In the data rows, zero lies at 4.5, halfway between 4 and 5.
Some points, one per row:
[2, 4, 6, 4, 2, 6, 2, 1, 4, 3, 8, 3, 3, 4, 6, 4, 1]
[5, 6, 2, 2, 4, 7, 3, 5, 7, 5, 3, 6, 5, 7, 3, 4, 6]
[4, 5, 3, 7, 6, 3, 4, 5, 4, 4, 5, 4, 4, 5, 5, 6, 5]
[5, 5, 5, 2, 3, 8, 3, 3, 7, 5, 4, 6, 3, 7, 2, 4, 4]
[5, 5, 0, 4, 6, 3, 6, 7, 7, 6, 3, 6, 7, 6, 5, 7, 7]
[5, 4, 5, 7, 5, 1, 6, 6, 3, 4, 4, 5, 5, 2, 6, 6, 5]
[6, 4, 5, 3, 5, 3, 7, 6, 4, 4, 2, 4, 5, 6, 6, 5, 6]
[5, 5, 5, 5, 5, 5, 5, 4, 5, 3, 5, 3, 5, 3, 4, 6, 4]
[5, 4, 6, 5, 4, 5, 3, 3, 4, 4, 5, 3, 4, 4, 4, 4, 3]
[4, 5, 5, 3, 3, 7, 3, 1, 6, 3, 6, 5, 2, 6, 4, 5, 4]
[4, 5, 5, 2, 3, 8, 2, 3, 7, 5, 4, 6, 3, 7, 4, 4, 4]
[4, 5, 5, 3, 5, 5, 5, 3, 4, 5, 3, 5, 4, 4, 4, 2, 4]
[5, 5, 6, 2, 2, 8, 2, 1, 5, 5, 7, 4, 2, 4, 4, 3, 3]
[6, 4, 4, 7, 6, 2, 7, 8, 1, 5, 5, 4, 4, 2, 4, 2, 3]
[5, 5, 3, 6, 6, 2, 6, 6, 4, 5, 2, 5, 4, 5, 6, 7, 6]
[4, 3, 7, 4, 3, 6, 4, 4, 1, 4, 5, 6, 5, 3, 2, 2, 5]
Here are 16 more points, each followed by its number:
[4, 3, 3, 5, 5, 2, 5, 7, 7, 5, 3, 5, 7, 5, 5, 6, 7] 0
[3, 4, 2, 5, 6, 3, 6, 6, 6, 5, 4, 3, 4, 3, 6, 5, 6] 1
[3, 5, 5, 4, 5, 5, 5, 4, 5, 3, 5, 5, 4, 4, 6, 4, 5] 2
[6, 4, 2, 8, 9, 0, 9, 9, 4, 6, 1, 3, 8, 3, 5, 7, 7] 3
[6, 4, 1, 4, 6, 4, 5, 6, 8, 5, 2, 6, 6, 6, 5, 7, 5] 4
[6, 4, 4, 3, 3, 7, 3, 3, 5, 5, 4, 7, 3, 7, 3, 3, 5] 5
[4, 5, 5, 3, 4, 6, 3, 1, 6, 5, 6, 5, 2, 6, 4, 3, 3] 6
[5, 5, 6, 5, 4, 3, 6, 4, 2, 3, 6, 3, 4, 2, 4, 4, 4] 7
[5, 4, 4, 7, 6, 3, 5, 4, 4, 3, 4, 5, 6, 4, 5, 5, 3] 8
[5, 5, 7, 4, 3, 6, 5, 3, 3, 4, 6, 5, 5, 4, 2, 3, 4] 9
[4, 5, 4, 5, 4, 5, 6, 5, 6, 4, 4, 3, 5, 4, 5, 7, 5] 10
[4, 4, 5, 5, 6, 4, 4, 4, 5, 5, 5, 4, 4, 4, 4, 5, 5] 11
[6, 4, 4, 5, 6, 3, 5, 5, 2, 5, 5, 2, 6, 3, 6, 6, 6] 12
[5, 4, 6, 6, 5, 2, 7, 7, 2, 4, 5, 5, 5, 2, 4, 3, 4] 13
[5, 4, 5, 2, 2, 7, 1, 3, 7, 3, 4, 7, 4, 8, 3, 2, 6] 14
[2, 5, 6, 6, 2, 4, 3, 0, 2, 2, 9, 1, 2, 3, 6, 5, 0] 15
Which of these numbered points is nearest to each point below by angle, seen from the average point of the first points? Its number follows each.
[7, 6, 5, 3, 3, 8, 3, 4, 5, 5, 4, 7, 2, 7, 2, 2, 6] > 5
[3, 5, 5, 2, 1, 9, 1, 0, 6, 5, 5, 5, 2, 9, 5, 3, 3] > 6
[5, 5, 6, 7, 4, 2, 6, 7, 1, 4, 4, 5, 6, 4, 4, 2, 4] > 13
[5, 3, 6, 6, 5, 5, 3, 5, 3, 5, 6, 4, 5, 3, 6, 5, 4] > 12
[2, 3, 8, 7, 3, 3, 1, 0, 3, 3, 9, 0, 3, 2, 5, 4, 0] > 15
[3, 5, 8, 6, 3, 6, 2, 1, 2, 3, 8, 1, 2, 4, 4, 4, 2] > 15
[3, 4, 7, 5, 4, 5, 3, 2, 3, 3, 8, 1, 3, 2, 5, 5, 2] > 15
[5, 3, 0, 4, 7, 0, 9, 9, 7, 5, 1, 6, 8, 4, 4, 8, 8] > 0
